D: rows in 3 groups, each row roughly a mix of its group's directions:
D (79 x 10):
[[ 10  14   3   9 -14   6  17 -17  -6   1]
 [ 12 -20   1   0  12  -6  -2   7 -19   9]
 [-30 -10  -1  -7  -7  -1   4   2  -7   7]
 [  3   7  -2  -3  10 -12 -22  20   4  -4]
 [  6  11   3  11 -19   6  18 -15  -5   1]
 [ 28   6  -8   1   1  -6  10  -7   3  13]
 [  7  -7   7  15 -13  -3   7   1  -7  25]
 [ 25  12  -7  13  -5  -8 -10   8  -3   2]
 [ 19  -9  10  -6 -22  -6  -3   6 -10  -4]
 [ 16  -9  -2 -13  -5  -1   3  16 -22   3]
 [  7  16 -18  -1  16  -1  12  -7   4 -12]
 [  1  -7   1 -13 -19   0  -2  23  -7  -9]
 [-21  11  -2   1  10   9   6 -16  15   0]
 [ 11   1   7 -18 -18   9   9   2 -15  -3]
 [-12 -11  -4 -10  13  -6 -17  17   8  -5]
 [  8 -20   5  -7  -3   1  -2  18 -20   0]
 [-12 -22   5 -12 -14   7  -6  12  -3  -5]
 [  6 -15   7  10  -7   0   9  -4  -7  25]
 [  7 -12   8  -3 -23  -8  -9  16  -1  -9]
 [-13 -20  -3  -4 -21   2   1  13  -7   3]
 [-18 -17   1 -20  -5   7  -1   4   0 -13]
 [ -3  -3 -19  10   7   2  -1  22 -15  -3]
 [  9  23   1   8  11  -5   4 -17  10  -5]
 [ -7   5  -9  11  11 -17  -7  -8  20   4]
 [ -3   6 -25   3  15   0   9  10  -9  -8]
 [  8  15   0   8 -16   6  19 -14  -6   1]
 [  7  18  -8  10   7  -9   0 -19  13   6]
 [ 12  20   0   8 -14   4  15 -12  -6  -1]
 [  7  -6   9  15 -15   1  11  -7  -7  21]
 [ -4   1   0  -7 -23  -1  -6  21   5 -13]
 [  5  -9  11  15 -14   2  11  -9  -7  19]
 [-20  -2   4   7  11  -1   1 -19  17   1]
 [-13 -20   9  -7 -20   3  -5   8  -3   4]
 [-14 -23   1  -8  12  -2 -12  10   7   2]
 [-10 -14   5 -21  -7   9  -1  -1   6 -17]
 [-10 -15  -2  -9  13  -6 -17  17   7   0]
 [ 24  12 -16  12   6  -2   6   3  -1  -2]
 [ -8 -11  -2  -9  14  -7 -20  17   6  -3]
 [-15 -18   7   2  21  12   4  -3  -8   4]
 [-31   0  -5  -6   0   3   3   0  -1 -14]
 [-13 -15   2 -18 -11   8   0   3   4 -18]
 [  7  18   8   0  13   2  -2 -16  13 -15]
 [-25 -10   2 -16  -2  -6   6  -4  13  -4]
 [ 11  13  12  18 -18   1   5 -10  -5   3]
 [-21 -17  -3  -2 -14   3  -2  14  -9   2]
 [ 16  20  -1   5  -7   3  15 -14  -8   0]
 [-18   8   3  -1 -13  -2  -1  -8  23 -10]
 [  1   0 -10  -5  -7  -4  -6  31  -4  -6]
 [ 10  -1   3  12 -12   0  15  -6  -9  22]
 [-16   1  -7   5  25  -1   4 -12   9   7]
 [-11 -14  -4 -10  15  -5 -15  16   7   1]
 [-26 -15  11 -11  -5   3  -6   4  -5   4]
 [-11   7 -12  -2  13 -16   2 -11  18   5]
 [-11 -16   1 -14 -20   6   3   2   5 -12]
 [ -5  16 -11 -14   8   1  -4   5   5 -23]
 [-21 -17  -3 -13  -2   1   1   9 -12  10]
 [  9   6 -11   2 -11 -11 -11  24   3  -6]
 [-14  18  11  10   6   0  -4 -14  10 -13]
 [ 25   3   8   7  -2   9   1  -7 -18   5]
 [  9  22  -3  10  17  -2   1 -10   7 -11]
 [ -1 -23  18   0 -11   6  -5   8 -10  -6]
 [ 12  11  19   7  -7  -1  -5 -15  16  -5]
 [-30  -2   3  10 -14  -2   1   3  -4   1]
 [  7  19  -7  -2 -18   8  -2  18  -1  -9]
 [ -2 -22   6   8  -3  -9 -14  18  -1  -4]
 [-12 -19  -3  -1 -11   1  -2  18 -14  10]
 [  8  -9   8  13 -11  -1   9  -4  -8  24]
 [-11 -21   5  -3  11  -5 -18  12   7   1]
 [-26 -10   3  -5  -6   0  -4  12  11 -10]
 [  1  -5  -5  -9 -16  -9  -7  26   0  -8]
 [ -5  20  -9  -9   2   0  -5   4   6 -24]
 [-14 -21  -2  -8 -18   3   0  13  -6   2]
 [ -5  -1  16  14 -19   8   5 -16   1  -8]
 [-11  12 -10  11  16  -5  -2 -11  18   4]
 [  5  17  -9  23  15  -5  -1   5  -7   5]
 [ 25  13   2   0   7  -1   3 -14  12  -5]
 [ -3  -8   6  -7 -18   9  -2   2  10 -24]
 [  6  -8   4   4   7 -13 -18  17  -1  16]
 [-14 -12  17   7   2   1  -1 -21  11  -1]]
which group is each row in? (one row of each group first):
[ -4 -26  13   5   5  -3 -11   3   1  13] : (97)
[  4 -25   6   2   6  -1  -6  15 -17   2] : (12)
[-12 -22  -3 -14 -12   6  -1  13  -6  -4] : (90)

[ 16   7  -6 -14  20   4   4  -9   7 -12] : (90)
[ -8 -11   1   6  26   2   5 -14  -3  10] : (12)
[ -2 -19   9  -7 -12   4  -4  21 -11  -7] : (12)
[ 28   5  -5  -4  -2  -9   3  -3 -15   9] : (12)
[ -8 -14 -11  -7   9   1  -1  17 -17  12] : (90)
[20 -6  8  6 -9 -5 -3  1 -2 24] : (90)
